Each row is where one point has got to under a steady rotation. How many ticks took it there?
The counts run from 0 to 119.
-5, -13, 10, 4, 23, 6, -2, 19, -9, -6, 28, 13, 12, -13, -22, 11, -20, -3, 4, 17, -12, 9, -8, 1, -19, -10, 1, -2, -18, 30, 3, -1, -5, -15, -34, -14, 13, -17, 3, 3, 5, 4 | 30
1, -3, -13, 4, 29, 4, 2, 9, -20, -3, 40, 10, -20, -22, -23, 25, -15, -3, -3, -8, -19, 11, -5, 16, 5, 0, -12, 7, -3, 19, 2, -6, 15, -3, -16, 11, 18, -25, 13, -6, 2, -11 | 21
10, 0, 11, -5, 10, 12, -8, -1, -13, -12, 56, 25, 6, -15, -9, -1, -18, -11, -1, 14, -20, 7, 10, 6, 4, -14, -8, 3, -4, 12, 12, -12, -1, -12, -11, -6, -5, -30, -25, -16, -3, 6 | 94
21, -9, -14, -14, 29, 7, 3, 6, -15, 2, 43, 7, -20, -12, -6, 10, -9, 7, 18, -20, -14, 1, 6, 0, 6, -13, -8, 5, 1, 28, 2, -30, 7, -7, 0, 10, 9, -21, -14, -12, -1, -14 | 57
8, 4, 5, -12, 7, 26, -7, -5, -17, -17, 42, 30, 5, -25, -17, 2, -15, -21, -4, 13, -29, 1, 13, -5, 4, -15, -6, 1, 7, 9, 16, 1, 12, -2, -1, 3, -2, -26, -2, -12, -8, 0 | 14
4, -20, -14, -3, 29, 6, 0, 3, 0, 3, 25, 5, -2, -14, -12, 12, -19, 6, 13, -2, -25, -10, -2, -33, -5, 10, -27, -17, -2, 16, 4, -18, -3, -23, -21, -10, 4, -31, 11, -9, 9, -22 | 67
5, -3, -11, -2, 43, -15, 9, 1, -18, 8, 30, 0, -25, 2, -12, 4, -23, -5, 13, -9, -7, 12, -12, -13, -7, -8, 2, -2, 2, 38, -1, -31, -5, -18, -4, -5, 14, -17, 1, -15, -1, -8 | 44
-1, -16, -8, 4, 25, 19, 3, 1, -16, -6, 36, 11, -20, -26, -23, 32, -15, 2, 18, -3, -18, 1, -4, 0, -2, -16, -4, -4, -11, 26, -6, -4, 13, -2, -5, 15, 17, -17, 28, -6, 14, -15 | 77
-16, 5, -2, -4, 5, 25, 6, -20, -5, -5, 45, 10, -13, -14, -14, 7, -10, -18, 1, 21, -14, 6, 0, -20, 12, 1, -7, -4, 19, 21, 7, 8, 19, -19, 14, -7, 3, -23, 17, -15, -11, -5 | 84
-14, 3, -1, -11, 15, 22, 0, -8, -12, -12, 30, 23, 0, -7, -18, -9, -29, -31, -7, 26, -19, 8, -2, -24, 1, -12, -3, -5, 11, 27, 10, 3, 4, -13, -4, -13, 5, -19, 14, -4, -15, 3 | 27
15, -8, -6, -7, 22, 11, 0, -1, -11, 2, 51, 9, -18, -20, -4, 18, -7, 10, 17, -13, -17, -1, 9, 3, 3, -9, -11, 6, 4, 20, 5, -25, 12, -10, 2, 8, 14, -24, -13, -21, 0, -17 | 69
-3, -4, 0, 10, 29, 7, 2, 4, -21, -5, 41, 8, -22, -20, -23, 28, -22, -2, 15, 0, -13, 12, -4, 7, 0, -13, 0, 6, -7, 19, -6, -7, 8, -2, -5, 15, 17, -18, 19, -9, 13, -6 | 89
9, -12, -7, 0, 23, 12, -3, 14, -8, -8, 36, 14, 5, -26, -21, 16, -12, -2, 8, 2, -31, -2, 8, -2, 0, 11, -31, -7, -10, 3, 10, -7, 4, -9, -32, 1, 7, -31, -2, -16, 9, -13 | 10
2, -2, -7, -6, 28, 0, 2, 14, -14, -13, 39, 19, -1, -24, -24, 8, -15, -6, -7, 2, -27, 7, -4, 4, 5, 12, -30, 1, -6, 9, 11, -8, 2, -5, -32, -2, 6, -32, -1, -1, 0, -11 | 22
-4, -8, -6, -10, 23, 26, 6, 15, -5, 0, 34, 5, -12, -7, -27, 18, -9, -8, -4, 4, -1, 8, -6, 6, -12, -6, -4, 6, -16, 49, -3, 0, 14, -19, -14, -16, 24, -10, 12, 13, -2, 4 | 41
9, -4, -1, -4, 36, 3, 2, 14, -20, -9, 33, 15, -13, -15, -24, 14, -26, -19, -3, -6, -28, 5, -1, 4, 1, -8, -9, 2, -9, 17, 5, -12, -4, 5, -25, 11, 1, -20, -1, -3, 5, 2 | 102
16, 2, -9, -15, 38, 0, 9, 8, -20, 2, 44, 9, -27, -11, -17, 5, -13, -10, 2, -21, -10, 5, -1, 10, 4, -12, -7, 8, 0, 31, 0, -26, 3, -3, -6, 8, 12, -18, -11, -5, -3, -7 | 45
0, -2, -6, -21, 16, 10, 11, -1, 3, 5, 47, 1, -16, 1, -9, -5, -3, -9, -5, -1, -4, 4, 3, -18, 4, 11, -13, -5, 12, 36, 6, -13, 10, -30, 5, -27, 11, -20, -15, -12, -16, -4 | 48
-18, -2, -8, -12, 20, 16, 9, 0, -11, 1, 31, 6, -17, 2, -24, 6, -18, -21, -4, 7, -4, 13, -10, -14, -4, -7, 5, -4, 3, 46, -4, 1, 13, -21, 1, -16, 17, -8, 25, 0, -16, 1 | 40
8, -10, -4, -2, 40, -5, -3, 13, -17, 5, 36, 2, -20, -5, -15, 15, -14, 1, 3, -8, -12, 15, -2, 9, -13, -9, 3, 4, -10, 36, 1, -19, 6, -15, -11, 1, 21, -16, -5, -14, 1, -10 | 113
10, -11, 10, -19, 12, 33, -4, 8, -8, -5, 37, 20, 9, -7, -6, -10, -16, -12, 6, 9, -15, -4, 8, -11, -17, -26, 9, -1, -8, 39, 6, -19, -1, -11, -6, -15, -1, -10, -17, -7, -7, 9 | 50
10, 2, -9, -13, 28, -2, 7, 15, -15, -9, 40, 21, -1, -14, -28, 4, -21, -17, -14, -6, -19, -3, -3, 2, 3, -2, -26, 9, -1, 17, 12, -16, -1, -2, -28, 0, 6, -22, -8, 7, -4, -3 | 34
3, -16, 9, -5, 1, 40, -6, 0, -1, -8, 40, 16, 10, -21, -9, 13, -9, 3, 18, 20, -21, -5, 10, -11, -12, -14, -4, -9, -17, 23, 5, 0, 11, -17, -10, -17, 7, -21, -3, -9, 6, 0 | 74
-14, 5, 0, -9, 20, 17, 0, -11, -13, 3, 39, 7, -19, 3, -16, -4, -21, -26, 1, 15, -11, 17, 3, -15, -7, -15, 15, -5, 13, 34, 6, 1, 9, -22, 10, -11, 6, -11, 7, -20, -18, 5 | 108
2, -2, 6, 6, 15, 1, 4, 2, -6, -4, 61, 8, -11, -12, -11, 15, -2, -1, 1, 8, -8, 10, 3, 11, 9, 6, -15, 9, 1, 14, 10, -13, 11, -19, -4, -5, 11, -30, -24, -18, 1, -3 | 93
-3, -11, -7, 4, 35, -10, -1, 7, -4, 8, 29, -7, -18, 5, -14, 13, -17, -4, 11, 2, -12, 19, -8, -13, -16, 2, 1, -11, -8, 36, -2, -17, -3, -29, -18, -21, 16, -14, 7, -18, 0, -9 | 112
4, -12, -16, 0, 23, 13, -1, 14, -9, -4, 35, 10, -21, -21, -27, 34, -4, 3, 4, -6, -22, 7, 4, 9, 0, 5, -13, 0, -12, 17, 4, 5, 16, -7, -15, 12, 17, -25, 17, -11, 5, -13 | 9
-3, -10, 4, -1, 6, 33, -13, 1, 0, -2, 42, 7, -2, -12, -10, 19, -1, 4, 18, 20, -11, 8, 11, 3, -13, -4, 5, -6, -14, 34, 4, 3, 19, -20, -3, -14, 17, -13, 1, -17, 0, 2 | 5
-6, -13, -3, 7, 30, 19, -12, -2, -15, -8, 17, 16, -7, -15, -13, 11, -32, -10, 19, 14, -28, 9, 0, -26, -12, -15, 8, -20, -2, 15, 5, -1, 0, -16, -8, 1, 1, -16, 28, -18, 4, -14 | 7
-5, 2, 9, -6, 11, 15, -7, -13, -9, -11, 39, 24, 2, -7, -13, -10, -28, -33, -2, 19, -23, 8, 6, -20, -1, -14, 5, -2, 11, 9, 11, -5, 1, -10, -1, -13, -11, -26, -5, -20, -12, 8 | 95
8, -21, -9, -11, 32, 3, 3, 11, -5, 4, 17, 2, -2, -3, -8, 5, -23, -1, 15, -8, -19, -6, -4, -28, -15, -2, -15, -18, -8, 29, 1, -22, -9, -25, -21, -17, 7, -19, 7, -6, 4, -17 | 55
